In the data rows, the value 128 means zero.
Some points, each followed by its number:
[162  85  83 124  79   0 103 205 171  93 141  51  97  83  87  99 125 133
 125 144 117  34 130 198] 0
[116 166 117 145 185 201 156 104 106 134 113 196 150 204 127 158 126 141
 185  93 133 207 126 149] 1
[125  76  96 124 127  46 153 181 157 121 165  92 146 116  91 121  94 100
 147  89 151 138  95 173] 2
[ 96  56 109  84 117 137 153 161 130 144 145 120 124  95 124 108 106 105
 136 136 126 148 131  94] 3
[184  98  39 168 114  52 107 169 122  52 131  97 102 133 101 107 135 153
 172 111 116 111  95 182] 4
[148 185  58 255 111 115 107 190 166 101 120 117 136 129 104 141 141 124
 166 129 183 125 114 194] 5
[ 66  92 179  88 131 136 168 131 170 154 168 113 163 108 108 151  71  72
  93  98 176 145 113 132] 6
[115 125 131 131 154 172 156 108 113 132 136 177 149 158 142 153 109 129
 143 100 148 170 118 129] 7
[120 144 155 157 145 132 108  94 143  64 115 135 124 174 110 178 110 110
  75  65 103 142  75 144] 8
[123  44 127  36 143 125 192 111 101 123 154 134 169 133 145 103 129 129
 134  79 107 170 109 118] 9
[140 159 155 127 139 150 108 100 123 152 121 127 126 137 116 160 123 131
 103 143 127 140 125 106] 10
[123 118 207  50 124 175 114  52  88 162 118 138 126  97 163 140 117 133
  76 159 111 116 141  41] 11
[156 161 142 134 131 121  80 104 128 113  96 121  96 151 126 131 149 150
 119 131  89 106 145 146] 12
[150 198 136 187 128 120  73 126 133 125  96 121  70 142 108 139 146 154
 125 176 112  97 145 126] 13
[ 63 148 160 151  97 214 132 150 151 219 137 139 155  93 148 102 126  88
 125 186 189 135 177  81] 14
[107 141 141 121 122 222 104 113 106 215 134 135 114  42 155 158 102 102
 108 227 178 125 172  43] 15
[121 152 131 147 148 128  99 114 131 111 129 135 126 165 118 144 125 128
 119 107 123 139 107 123] 16
[ 75 176 184 142 141 193 127 101 147 177 133 147 179 182 128 136 114 112
 121 103 155 160 140 128] 17
[157 177 163 134 147 162  90  75 110 140 101 136 103 148 129 165 127 144
 104 157 109 115 140 107] 18
[118 178 163 154 137 149 120 110 138 134 114 174  99 183 123 169 140 152
 131 137 104 135 144 110] 19
[125 120 158 131 125 110 131 125 133  82 105 119 128 142 141 113 149 132
 103 101 105 108 107 140] 20
[144 121 115 107 138 195 158  97  97 173 138 157 158 114 148 120 132 129
 147 151 144 175 138  93] 21
[ 87 136 186 102 149 138 137 103 170 162 159 122 165 169 102 175  84  83
  94  72 136 166 111 148] 22
[ 93 190 182 156 146 168 107 105 151 158 128 130 158 188 126 143 119 109
 110  93 138 153 132 137] 23
[155 116  87 138 124 108 147 153 104 116 135 115 131 108 124 115 135 136
 154 141 145 126 117 122] 24
[113 150 131 140 109 142 129 133 139 144 110 133 135 125 142 129 156 125
 115 131 122 109 149 120] 25
[ 39 184 198 162 100 185 110 146 188 186 138 138 148 134 127 156 110  85
  88 131 188 124 158 131] 26
[142 194 118 179 119 126  79 128 140  82  90 130  71 151 134 128 166 147
 112 148 102  90 147 133] 27
[136 126 149  75 142 140 150 103 109 149 121 127 146 143 137 109 135 132
 134 120 103 153 136 122] 28
[111  80  94 110 135 140 166 129 121  89 129 141 161 169 149  81 153 128
 143  66  96 177 113 141] 29
[111 115 216  49 118 115 119  82 129 138 128 124 121 101 156 132 130 128
  58 136  94  83 140  90] 30
[ 59 123  66 217 127 140 149 204 201 102 165 140 156 162  99 127  97  66
 151  60 179 194  99 197] 31
[169 130  41 179 162 102 136 144 106  50 106 123 118 193 107 113 152 149
 181  63  93 166  93 173] 32
[107  95 148  80 131 159 154 114 119 149 151 125 151 117 127 126 113 106
 108 113 129 158 119  86] 33
[155 144  82 187 143  47 107 149 151  39 126 114 126 196 102 133 121 135
 130  41  96 127  78 203] 34
[159 107 107  92 116 106 134 139  99 142 120 115 137 114 137  79 151 154
 165 142 101 114 151 132] 35
[119 154 159 108 130 148 118 106 118 149 132 135 118 148 126 114 142 140
 143 126 120 128 164 121] 36
[119  87 170  41 131 185 177  92  94 203 143 136 171  75 148 131 118 115
 107 163 143 146 137  66] 37
[187 120  46 156 113  89 117 159  94  67  96 119 125 111 158  66 184 179
 171 136 102 100 131 161] 38
[122 149 154 116 125 177 124  94  95 125 113 146 135 137 150 113 154 148
 121 131 109 134 150  94] 39
[171 165 141 109 134 164  75  73  87 125  84 139  89 138 157 117 159 172
 112 172  75 107 151  87] 40
[115 115 159 119 112 183 109 111 114 189 132 130 114  59 146 155 102 103
  98 198 161 117 158  54] 41
[109 136 145 118 152 170 153  99 119 132 121 154 180 172 133 129 118 125
 129  82 135 182 105 140] 42
[122 159 107 170 108  53 108 178 167 128 135 122  73 115  95 137 136 142
 155 160 136  80 147 128] 43
[107  97 134  90 149 141 163 133 134 161 150 138 182 140 130 129  93 103
 123 106 140 175 112 129] 44
[153 106 125  86 135 128 156  94  98  89 110 140 126 159 132  91 173 154
 142 106  75 138 124 133] 45
[121 102 120 117 102  80  98 178 147 182 153 114 101  70 131 113 102 119
 136 186 157  78 168 116] 46
[106 156 135 152 158 129 159 135 138 115 130 159 158 205 120 136 129 129
 164  60 122 179 106 185] 47
[174  86  52 125 127 135 162 115  75  76 116 138 112 116 140  80 179 153
 170 148  76 161 122  72] 48
[100 160 220  81 157 186 143  55 141 138 107 158 128 197 124 158 143 122
  92  93  85 175 119 101] 49
[121  98 109 114 148 150 150 105 119 123 153 125 170 145 123 136 104 105
 134  83 143 166 106 132] 50
[118 101  71 167  96 102 135 199 139 111 124 112 150 104 143  64 152 130
 162 132 153 114 144 154] 51
[123  94  70 130 118 128 165 171 126 124 139 124 151 109 132  88 149 130
 168 137 148 141 139 136] 52
[100 114 105 142 112 123 140 156 136 104 125 124 147 141 133  90 144 113
 138  90 134 139 119 146] 53
[152  87 116  83 132 154 148 101  79 145 127 145 144  99 157 122 119 130
 140 148 121 141 125  83] 54
[116 179 117 179 148 163 124 111 130 104 111 150 150 218 125 124 145 129
 151  81 117 174 113 176] 55
[147 162 190 129 157 174 123  59 112 125 121 141 154 132 138 186 110 118
  93 115 126 148 101 113] 56
[121 134 156 138 132  82 102 121 174 106 136  97 113 143  94 165  89 106
  88 101 119 109 106 172] 57
[ 74 166 178 149 128 174 155 135 136 165 127 184 121 128 156 152 130 127
 120 165 159 116 149  94] 58
[161 131  99 161 151  57 111 119 143  45 125 113 135 196 101 140 114 142
 132  39  86 139  75 196] 59
[163  69  55 117 123 134 160 131  85  87 121 143  94 108 130  94 167 152
 164 152  87 147 123  80] 60
[141  87  92 125 125 111 139 137 131 121 153  70 147 135  93  77 124 101
 152 119 127 171 108 130] 61
[131 187 102 200 123  99 100 164 143 139 130 132  87 117 104 143 147 148
 174 172 151  90 167 121] 62
[135 151  66 203 132 130 111 152 138  91 124 133  91 147 117 123 149 140
 159 137 134 141 127 143] 63
[ 84 145  98 213 112 184 132 173 156 159 140 143 125 118 127 127 130  96
 156 165 190 148 142 105] 64
[182 178 129 181 132 114 141 117 101  97  94 137 180 130 141 147 142 157
 130 106 138 120  89 157] 65
[128  76 147  76 147 141 152  99 100  99 135 145 147 125 154 124 121 120
  97  93 112 153  94 101] 66
[128 156 182  86 147 189 134  62  94 163 110 156 164 173 148 122 134 147
 116 119 103 170 137 100] 67
[138 115  86 159 143 176 153 120 103 104 123 155 167 137 133 140 124 118
 148 100 154 178  97 145] 68
[147 112 140 125 120  76 146 159 147 138 138  96 150  82 113 148 108 128
 124 146 160  94 110 143] 69
[154  80 131  69 139  89 133 107 106 132 138 109 125 106 123 127  98 126
 108 127 106 127 113 123] 70
[132 150 169  86 158 178 111  56  96 153 106 155 140 165 150 140 147 141
 118 132  97 141 144  91] 71
[163 141 147 107 114 115  89 113 124 165 118 113  74  84 125 148 124 150
 109 213 120  70 163  92] 72
[133 106 140  99 135 152 145  82  89 103 125 150 129 126 151 134 139 138
 102 109 108 138 107  80] 73
[ 93 181 128 190 124 228 156 137 138 165 109 151 187 130 157 109 147 111
 142 135 178 169 138 142] 74
[133 152  29 217 157 225 120 131  91 131 129 160 139 155 139 135 124 120
 189 125 173 211 123 110] 75
[100 126 160 127 150 110 166 130 175 140 151 119 179 168 106 148  90  91
 111  54 150 162  92 179] 76
[195 116  83 115  86  70 117 181  96 149 112  78 136  46 146  82 173 170
 178 197 137  66 166 135] 77
[100 118 166 118 121 112 112 127 171 129 137 114 108 112 120 157 112 102
  80 128 120  99 129 125] 78
[124 167 178 108 141 133 113  95 145 133 113 135 137 177 115 144 133 137
 103  97 110 132 123 150] 79
[137 109 157 107 112 137 113 101 121 125 120 117 123  80 140 155 128 117
  83 150 117  96 128  92] 80
[127 152 110 173 125 205 137 135 114 172 133 142 169 112 140 128 112 119
 150 160 182 169 130 121] 81
[138 163 121 158 136 141 108 128 134 148 118 129 105 137 133 136 130 136
 113 167 140 114 148 119] 82
[151 141  90 137 115 171 137 128  88 127 104 145 120  96 150 110 172 153
 161 178 129 134 157 100] 83
[141 135  87 149 121 126 119 137 121  98 128 142  93 131 126 129 142 149
 154 135 112 128 134 119] 84
[166 111  68 155 142 103 153 141 103  60 113 121 151 168 123  91 163 158
 160  79 107 154  83 172] 85
[ 98 108 143 108 113 191 141 136 107 207 145 139 150  65 159 123 107 121
 121 192 179 128 163  58] 86
[173 193  83 197 128 201  77 109  82 164  98 133  99 105 132 146 135 153
 159 204 131 123 168  75] 87
[117 112 112 149 111  74 103 172 157 114 156 100 120 119 107 129  97 103
 131 112 151 111 109 151] 88
[115 107 126 118 144 155 143 110 105 133 127 162 130 140 152 127 115 139
 116 122 119 141 121  88] 89
[164 145  47 196  95 121  91 161  99  78  87 116  86  98 147  71 185 171
 152 175 103  83 161 126] 90
[134 159 113 144 132 161 120 124  98 144 117 134 127 163 134 103 152 160
 169 143 129 140 145 125] 91
[121 124 135 119 149 207 152 121 122 157 123 183 158 117 155 144 111 116
 153 135 149 156 155 140] 92
[147  73 126  81 123  76 160 128 118  64 109 119 159 112 157  83 161 143
 108  84  88 111  96 166] 93
[ 84  70 169  70 116 193 178 120 129 201 154 132 185  60 154 129  92  75
 106 165 174 143 144  76] 94
[164 202 115 213 158 125  72  87 131  74 107 135 127 193 116 169 128 152
 127  78 108 139  88 172] 95
[210 117  96  93 109 100  95  98  70 115 102 106  60  88 140 109 176 181
 150 213  75  59 166  84] 96
[127  99 168  52 136 165 168  89  89 166 130 143 149 107 138 136 124 124
 118 139 122 153 131  84] 97
[ 93 106 112 141 164 171 201 134 136 107 154 147 204 169 128 138 102  84
 124  29 159 226  64 168] 98
[ 57 169 153 201 141 182 135 144 194 134 146 147 163 179 105 166  91  64
 105  75 183 196  99 159] 99
[145 220 137 213 142 106  50 108 164  71 118 147  55 194 102 194 129 149
  95 125 113  99 102 138] 100
[112 126 234 111 143 117  63  26 151  26  78 129  88 182 146 156 129 127
   0  80  12  88  87 107] 101
[107  83 196  33 134 108 157 103 136 154 140 120 155 139 137 111 123 113
 106  88 103 137 126 122] 102
[151  26  38  69 116  58 210 191 106 115 161 102 178 128 115  49 143 143
 207  79 131 155 101 195] 103
[163 174  92 171 126 141  70 116 103 101  85 133  83 162 131 101 172 174
 157 161  93 108 157 135] 104
[119  77 134  83 109  40 133 164 150 105 117 109 115  97 150  91 143 133
 115 124 102  60 143 149] 105
[122 120 115 128 112 176 162 148 121 167 125 136 167  90 151 103 136 128
 152 158 165 144 148 120] 106
[ 83  89 143  92 137 128 191 137 136 153 171 136 165 129 122 146 107  97
 123  98 166 163  98 102] 107
[173 125   0 210 136 221 139 148  73 102 121 168 148 130 168  85 147 156
 207 130 140 207 128 115] 108
[146 106 132 105 117  82 123 126 111 158 149 113 104 117 116 130 130 145
 153 181 135 100 143  82] 109
[183  42  87  18 135 120 201 123  54 172 136 120 171  63 151  97 141 144
 175 153 123 149 139  85] 110
[110 117 169 105 125  39 151 154 164 105 119 120 118 117 108 136 121 124
 130  98 119  73 141 194] 111
[123  92 161  51 175 181 172  57 102 141 133 154 185 161 135 152  92 102
 110  70 114 204  87 120] 112
[155 140 174 108 144  83  78  80 140  94 118 105  96 136 111 177 110 133
  74 113  83  97 105 140] 113
[121 162 171 119 134 113 102 111 137 139 115 113 143 159 127 133 127 123
 102 110  96 121 144 147] 114
[134 141 157 140 142 134 143 109 135 103 118 136 164 135 140 154 119 114
  99  92 140 134  97 151] 115
[125 129 146 119 130 120 138 139 147 164 133 119 144 102 115 148 101 111
 121 150 160 131 130 133] 116
[157 134 112 145 114  96 117 146 122 122 119 125 127 102 141 135 127 139
 134 140 144  83 133 159] 117
[138 190 124 181 140 119  96 125 144 112 111 129  86 154 114 140 142 140
 124 147 113 113 132 127] 118
[143 160 101 163 122 169 109 119  92 136 102 143 118 159 129  97 159 162
 172 156 120 148 149 107] 119
[168  99  84 151 119  59 104 120 112  48 132 103  99 120 122 127 131 138
 115 103 102 101  90 123] 120
[137 179 122 169 113  84  69 161 157 130 123 105  84 140 105 130 116 138
 129 144 134  76 143 172] 121
[152 129 120  98 130 112 202 127  98 135 117 160 189 148 149  96 176 174
 192 111 126 143 133 143] 122
[ 95 119 166 117 161  88 138  97 163  46 131 130 174 252 115 127 116 113
  97   0  88 177  62 198] 123
[128  92 120  81 104 126 142 143 102 165 131 123 137  90 149  79 145 144
 156 168 139 111 170 108] 124
[ 95  83  67 151 122  94 174 197 171 108 171 131 104 141  91 112 125 106
 160 121 155 156 108 136] 125
[130  79 161  35 135 161 167 111  73 187 116 154 116  48 170 127 123 144
 154 190 135  97 180  75] 126
[170 114  94 115 121  90 108 133  99 125 133 103 118  87 130 115 119 143
 147 156 114 102 129 122] 127
[174 155 128 129 157 160 111  69  79 118 104 147 112 130 148 153 144 159
 120 151  92 141 138  89] 128
[ 77 162 242 124 143  85  78  80 205  78 129 116  72 175  94 218  97  96
  18  75  85  95  92 128] 129
[163 144  98 160  83  65  69 172 133 116 101  91  60  76 134 108 158 158
 126 190 116  27 175 128] 130
[174  93 134  89 133 110 117  82  96  79 120 121 121 121 133 144 121 133
 104 113  89 121 101 117] 131
[143  63  38 155 123  56 170 187 134  47 133 138 157 139 131  95 138 136
 160  49 118 147  85 191] 132
[125  88  73 131 119 108 161 186 148 161 152  97 160 102 110  98 107 104
 161 130 164 139 132 167] 133
[180 146  98 141 136 120 105 111 102 111 120 126 108 132 125 142 132 150
 147 147 106 128 124 125] 134
[120 166  53 255 131 150 111 172 163  63 119 135 132 157 122 130 129 107
 151  97 161 166  93 176] 135
Which two points above are nearest to each new point? Their numbers follow each, nearest first.
[203 135 130  91 118 100  73  92  78 117  87 118  59  78 146 119 169 190
 129 226  73  63 168  70] 96 72
[ 98  40 212  10 116  78 158  94 138 104 130 107 168 116 144 120 123 108
  62  75  82 109 103 119] 102 30
[107 181 146 160 119 140  85 144 154 171 139 115  76 121 103 130 128 118
 130 189 141 111 175  94] 82 62
[110 102  95 140 116 183 165 148 116 141 133 151 149 105 142 120 125 112
 147 138 165 167 128 108] 106 81
[113 164 163 123 104 124  80 140 133 188 135  99  79  73 115 134 117 139
 116 212 146  71 186  80] 72 46
[106  86 156  82 139 105 146 104 129  98 137 135 157 145 134 138 107 100
  93  65 115 140  87 139] 66 115
[ 94 143 107 172 114 118 117 169 163 108 128 125 141 135 132 107 134 116
 141 107 136 130 136 162] 53 88
[173 219 107 232 155 128  79  95 133  59  97 136 120 205 115 169 141 150
 131  76 106 134  89 177] 95 100
[119 165 143 172 123 114  78 141 150 152 146 122 104 130 123 156  97 122
 120 164 156 111 141 117] 82 121
[132 140 213 129 152 117  63  35 142  12  64 133  98 186 148 146 143 127
   5  77  16  98  84 122] 101 113
[108 127  88 141 116 137 149 171 144 154 142 130 105 140  99  99 146 129
 168 155 152 144 151 125] 52 24
[125 250 171 223 135  84  26 107 201  53  88 115  55 212  77 175 131 139
  70  92  73  82 112 202] 100 95
[116 107 177  85 131 167 110  83 105 163 128 161 112  97 159 154 103 121
  82 167 107 118 146  63] 11 80
[126  57 124  68 103  35 158 173 144 103 134 107 126  90 143  81 141 137
 120 111  95  71 130 156] 105 93
[135 142 154 114 129 114 108 119 132 143 115 115 145 142 124 111 137 126
 112 118 103 131 136 143] 114 36
[187 121  29 190 127  60 106 172 129  50 136 110 101 150 103 108 129 150
 181 104 124 120  97 197] 4 32
[ 75 149 106 184 156 171 132 146 160 124 158 145 146 197 102 145  97  94
 141  66 160 201 100 158] 99 47
[ 90 216 175 211 133 140  89 130 182 123 117 148 126 178 107 178 116 111
  96 103 143 124 131 169] 23 118
[132 136 123 134 105 103 125 156 148 149 126 113 116 100 116 125 135 134
 140 163 141  93 153 141] 117 25
[ 88 184 180 186 117  56  98 171 220 128 136 106 112 157  84 183  91  95
  93  92 164  89 115 208] 57 121
[124  94 112 109 131 141 141 122 105 129 133 155 127 117 148 115 121 132
 128 133 122 127 125  89] 89 54
[107  54 203  22 117 100 153  82 120 101 119 123 158 115 156 103 135 121
  66  96  79 112 114 119] 102 30
[139 143 162 112 145 147 129  90 113 145 115 127 128 137 127 160 129 138
 114 149 128 139 132 103] 10 18
[161 121 132 115 128 171  98  81  82 121 120 138 109 102 162 138 123 143
 112 163 111 120 136  63] 128 39
[143 150 126 154 149 139 124  98 117 115 123 146 139 165 126 141 120 136
 123 102 122 146 108 120] 16 115
[140 131 115 114 117 149 128 127 107 109 104 125 103  90 151  88 163 150
 133 161 120 109 149 116] 83 35
[124 131 150 102 129 161 137 100 107 139 113 142 138 119 151 112 143 142
 126 133 118 131 141 100] 39 28
[101 171 139 171 125 153 123 154 166 186 146 115 136 127  96 156  93  93
 131 151 188 143 134 147] 116 64
[ 95 131 134 134 118 112 130 142 162 111 134 132  95 115 125 152 129 113
 103 131 126 107 131 125] 78 25
[131 135 142 138 131  86 116 130 181 105 144 112 120 145  92 161  83 104
  97  98 128 116  88 186] 57 88
[113 159 118 165 117 163 127 147 125 154 119 127  88  90 116 146 137 122
 144 193 162 113 158  93] 82 62
[129 121 164  55 180 190  97  57  85 148 112 155  98 149 136 172  80 129
 134 114  91 154 161 118] 71 67
[143  92  68 129 108 126 154 174 119 127 129 127 143 109 144  84 157 137
 186 132 144 138 129 139] 52 24
[134  95  80 144 153 158 176 123 109 110 134 142 176 145 134 137 124 114
 147  84 145 173  91 154] 68 50
[113 138 151 168 132 125 113 117 129  91 137 156 105 136 148 152 108 130
  91 121 125 106 108  97] 16 20
[170 115   0 211 158 227 160 140  54  85 108 175 184 164 163  86 163 144
 224 112 144 228 116 128] 108 75
[ 94 194 233 158 139  60  73 107 216  95 128  92  80 161  68 220  91  86
  22  81 111  78  98 174] 129 57
[125  77 142  79 142 123 146 111 118 111 139 124 151 124 130 139 106 106
  98  83 106 143 105 120] 66 33
[128  19 133   6 132 104 206 110 102 119 161 130 170 123 134  87 123 122
 126  74  94 156 102 114] 9 102
[ 86 155 187 109 150 202 125  70 126 169 145 161 159 170 137 154  99 108
 109 110 137 179 131 107] 17 67
[135 152  94 215 143  91 107 156 161  39 130 139 119 167 116 167 101 126
 121  49 128 127  80 211] 34 59
[185  62 103  47 125 126 164 117  66 176 140 124 167  63 169  95 145 144
 167 177 127 130 154  90] 110 124
[139 171 136 158 117  80  68 153 160 129 124 104  79 128 100 142 107 146
 119 145 122  68 146 166] 121 43
[100 150  95 185 119 156 160 173 126 137 133 166 131 120 134 135 139 137
 180 141 178 144 148 114] 64 81
[ 88 131 181  98 126  86 182 151 172 166 146 109 179 146 111 122 127 106
 114  87 152 131 120 181] 76 6
[ 97 128  77 189 119  87 143 201 182 111 170 105 154 154  95 118  96  87
 149  68 175 156  98 208] 31 2
[121 122 111 147 119 113 117 144 118 105 128 129  89 109 129 123 132 128
 123 158 125 108 123  86] 84 24
[169 109  67 134 163 172 137  89  54  94 130 160 150 167 144 114 134 155
 179  96 103 194 108 105] 68 48
[141 141 148 106 108 159 129 114  94 140 108 138 144 103 163  93 158 155
 131 143 111 127 143  83] 39 83
[ 87 115 168 108 102 131 139 154 156 179 159 109 135  81 120 142 101  95
  96 144 176 105 136 124] 116 78
[160 133 144  94 123  67  89 111 117 104 105 107  87 126 129 110 150 166
 125 147  84  75 150 139] 12 127
[135 168 112 174 158 151 126 105 140  77 113 147 144 222 116 122 145 136
 141  64  97 173 102 186] 55 47
[ 50 104 160 107 125 148 197 170 185 189 164 137 195 122 117 138  77  72
 111  94 196 160 119 160] 6 107
[ 90  40 113  67 124 138 165 152 129 149 165 119 134 100 122  98 109  91
 125 119 129 154 128  94] 3 33
[ 99 162 137 147 159 115 144 134 151 112 137 150 145 216 105 137 113 132
 148  57 119 159 117 190] 47 55
[127 108 196  34 144 186 143  74 102 228 150 134 148  77 136 158  91 114
 101 169 136 128 155  75] 37 97
[121 134 102 171 126 102 122 158 158 116 148 119 134 139 107 132 105 121
 138 110 153 133 117 172] 88 53
[182  96  46 123 118 199 106 119  34 148 118 142 107  43 188  99 141 154
 176 227 131 133 165  39] 83 87
[ 83 173 157 106 144 217 160 110 126 201 131 159 162 176 126 137 124 115
 156 119 164 191 156 127] 17 92
[145 160 133 125 112 122  92 136 132 170 126 117  83 102 118 145 134 143
 131 193 139  87 163 111] 72 82
[129 112 142  98 139 189 151  93 104 104 110 169 135 135 158 141 155 138
 111 112  97 164 116  93] 73 89
[ 97  49 198   5 111  65 173 138 146 201 148  96 166  82 122  94 111 111
 103 136 139  96 146 135] 102 70
[158  30  38  65  98 113 188 175  69 166 150 113 176  54 161  31 154 150
 210 172 156 135 151 103] 110 124
[ 52 174 154 169 114 221 166 160 165 218 131 154 123 120 115 152 134 106
 139 188 203 141 163  88] 14 58
[175 107  67 155 140 169 144  96  46  55 102 183 140 163 187  84 170 179
 167 101  82 164 108  94] 48 60
[162 182 138 144 131 168  71  84  99 126  84 147 104 145 142 112 158 171
 126 166  90 101 151 102] 40 18
[129  99 135 109 130  27 153 159 152  83 117 120 108 120 111 142 125 136
 142  82 111  65 137 209] 111 105
[120 100 142  86 176 187 173  71 106 135 132 159 188 185 134 147 112 100
 120  66 111 221  81 133] 112 42
[144  98 129  99 124 115 144 123 120 118 134 116 144  95 123 134 118 113
 109 121 134 119 109 124] 70 116
[122 102  83 109 120 149 208 183 111 201 155 160 172  81 144 117 136 133
 209 161 191 151 164 119] 106 52
[125 171 104 177 124 172 128 153 126 151 114 140 156 149 134 105 146 134
 161 128 144 154 141 147] 91 119
[127 140 230  49 151 166 111  48 100 171 104 138 125 144 137 169 111 136
  73 147  78 129 133  54] 11 71
[199 202  92 171 123 211  39  82  57 164  77 140  66  87 170 108 171 191
 152 255 108  95 192  46] 87 40
[126 154 126 162 141 125 106 108 130 103 115 134 130 186 116 143 126 131
 130  93 114 152  97 135] 16 55
[136 167 163 120 139 158 107  78 117 161 122 123 131 140 126 164 128 126
 111 144 125 138 135  94] 10 18
[130 143 106 161 127 203 144 134 117 179 126 145 161 109 144 128 116 113
 144 151 174 161 134 112] 81 106
[146 132  88 135 115 167 140 128 103 138 107 138 113 100 144 116 178 145
 167 175 136 125 165  96] 83 119
[132  87  97 115 127 109 144 147 153 120 156  68 147 134  86  76 135  89
 146 120 119 180 109 143] 61 133
[153 167 113 174 135 111  99 125 126  96 110 117  99 155 113 140 146 140
 127 133 115 111 126 139] 118 12
[ 94  93 141 122 170 155 197 115 137  89 157 143 204 171 119 138  99  73
 109  15 142 213  52 172] 98 76
[ 83  92 139 122 162 158 203 112 139  96 143 148 209 190 118 143  97  85
 120  16 145 218  61 170] 98 76
[126 118 116 105 132 204 152 104  92 147 115 154 151 130 164  94 149 136
 142 141 117 163 149  91] 21 39
[114 123 138  66 135 140  97 109  94 152 130 119  85 134 130 106 137 143
 142 147  92 131 175  99] 36 28
[131 159 133 135 106 130  90 144 128 170 125 111  83  89 113 126 135 137
 134 200 133  91 174  99] 72 82
[156 131 143  91 126  81  95 112 123 123 113 109  89 132 128 101 148 162
 128 154  78  85 148 129] 12 127
[120 139 127 124 102 148 129 141 126 141 112 129 122  91 142 103 153 132
 135 165 137 104 153 119] 25 124
[130 124 124 121 135 131 137 135 133 118 118 126 147 175 128 108 132 136
 146  94 114 143 119 171] 53 16
[101 173 149 157 110 129  85 147 160 181 122 102  81 118 101 139 121 120
 129 189 140 101 166  91] 82 62
[111 148 149 133 136 153  96 101 139 133 135 130 110 131 125 174 104 113
  83 126 120 136 122  97] 10 16
[186 105 107 116 138 121 112  86  95  81 113 129 110 115 130 149 133 149
 113 128  92 117 105 107] 131 134
[145  43 174   0 144  43 131  80  90 117 145  94  93 105 122 118 124 133
  93 121  66  95 113  71] 70 30
[ 87 167 226 124 148  84  81  64 197  66 122 110  75 185  82 207 108 100
  11  72  79 100  88 124] 129 113
[138 123 147 108 125 107 112 105 119  88 103 129 117 137 153 108 143 128
  96 116  83 106 124 131] 20 131
[138 114 101 142 128 118 111 138 121  92 120 137 112 116 140 131 129 131
 117 130 108 114 133 127] 84 117
[139 214 150 202 148  86  66 103 159  61 124 129  55 219  83 179 130 148
  91 100 103 110  90 157] 100 95
[140  29 113  32 130 112 184 114 101 118 151 120 165 103 162  85 138 119
 147 104  99 157 122 110] 9 66
[146 119 126 116 121 120 102 127 121 155 130 108 105 102 119 142 111 128
 129 175 137 102 146 106] 109 127
[ 87 172 105 191  92 189 117 183 163 180 127 131 143 113 126 111 138 113
 158 171 190 131 177 147] 64 81
[114 142 134 155 151 120 173 155 184 136 152 138 181 161 110 154  98  93
 137  64 174 166  99 196] 76 47
[114 116 188  77 128  42 125 129 164 111 132 110 126 156 103 134 119 135
  98  70  84  87 119 175] 111 57
[116 196 127 178 129 231  90 111 103 193  93 164 111 136 138 135 156 148
 162 198 148 142 186  87] 87 119
[167 131 112 125 123 144 118 100  87  77  93 137 124 126 157  98 164 158
 115 116  81 111 118 129] 45 134
[170  99 118  92 125  70  95 126 116 119 136  98  96  87 127 115 118 143
 118 154 100  92 141 121] 127 70
[154 120 110 103 141 107 206 130  99 117 117 155 180 146 147 101 177 164
 180  95 110 143 109 151] 122 45
[123 201 149 183 138 102  72 112 157  77 123 131  63 190  96 174 119 145
  92 106 114 117 101 135] 100 118
[111 148 133 145 116 153 133 130 121 133 120 132 135 120 151 115 152 127
 122 135 129 126 150 122] 25 36
[152 229 104 204 135 255  83  93  77 192  99 179 105 153 158 127 157 174
 172 215 143 146 192  75] 87 119
[141  34  67  68 132  53 199 182 121 123 159  95 187 134 115  58 139 129
 189  77 142 155 102 190] 103 2
[143 126  66 164  96 102 129 182 121  91 116 112 127 104 146  74 165 152
 167 130 133 108 138 156] 51 38
[161  44 119   0 135 141 193 114  75 186 132 127 176  97 155  80 134 132
 160 154 111 153 150 102] 110 54
[106  80 108 119 146 139 146 122 129  97 147 143 141 131 130 121 109 107
 123  85 111 166 104 124] 50 66
[108  66  60 137 126 113 192 180 148  96 167 130 134 134  97 101 128 108
 174 102 141 177  94 132] 125 52
[152 119 107 147 119  73  90 117 114  52 127 116  91 127 129 133 134 144
 109 108  93 101  92 131] 120 20
[144 176 134 159 117 119 102 131 114 150 116 124 118 119 122 130 141 143
 122 179 150  91 146 117] 82 13
[128 113 110 137 121  78 124 148 130  96 132 120  73 116 108 116 135 141
 130 141 104 110 122 101] 84 127
[104  71  68 139 125  97 174 181 157 104 160 125 115 127  98 107 135 113
 167 108 140 164 108 129] 125 52
[163 189 104 169 120 120  67 135 134 131  99 119  78 138 124 129 146 156
 143 183 116  85 167 145] 13 27
[ 98 162  91 204 108 144 162 188 140 141 134 167 112 105 137 133 145 139
 188 162 184 129 153 111] 64 62
[138 105 147  81 128  86 141 119 110 154 149 114 100 109 117 127 125 138
 134 165 115 103 132  82] 109 70
[147 142 105 159 122  65 115 166 161 108 139  98 111 128  93 158 110 125
 118 106 144 101 100 181] 88 57
[127 165  41 224 146 226 126 132 111 140 145 171 144 153 137 136 107 118
 181 132 181 210 128 117] 75 81
[118 127 128 116 108 142 133 140 103 151 114 126 118  86 151  91 160 143
 143 183 133  98 173  85] 124 83
[ 99 146 138 138 158 122 152 126 142 115 131 156 153 199 117 135 117 129
 160  59 128 171 118 181] 47 55
[151  82 128  72 145  97 140 116 112 147 143 105 139 123 118 123  95 129
 132 123 123 133 108 123] 70 28
[184 214 113 223 160 112  81  85 115  47  97 139 120 205 112 167 124 160
 124  70  89 125  83 173] 95 100
[140 204 174 151 141 192 100  75 103 169 111 152  85 114 133 178 139 147
 112 206 132 119 153  50] 18 10
[172  66 100  40 129 144 189 114  60 180 143 134 170  59 158  93 144 147
 171 167 132 153 145  82] 110 54
[ 72 159 240 119 146  84  87  80 206  75 136 106  86 183  87 215  85  89
   7  54  87 105  74 131] 129 8
[185 132 115  99  95  62 121 161 105 169 112  82 128  50 139  91 161 177
 152 192 131  53 171 139] 77 127
[165 165 146 120 141 178  77  64  85 124  86 151  94 141 162 122 157 165
 112 171  72 117 153  93] 40 128
[ 56 121  70 213 128 139 147 210 216 107 171 135 146 181  91 123  86  59
 135  58 176 189 101 202] 31 99
[ 88 130 189  84 127  80 189 148 188 166 145 104 178 140 103 131 111  93
 103  80 146 120 120 189] 76 6
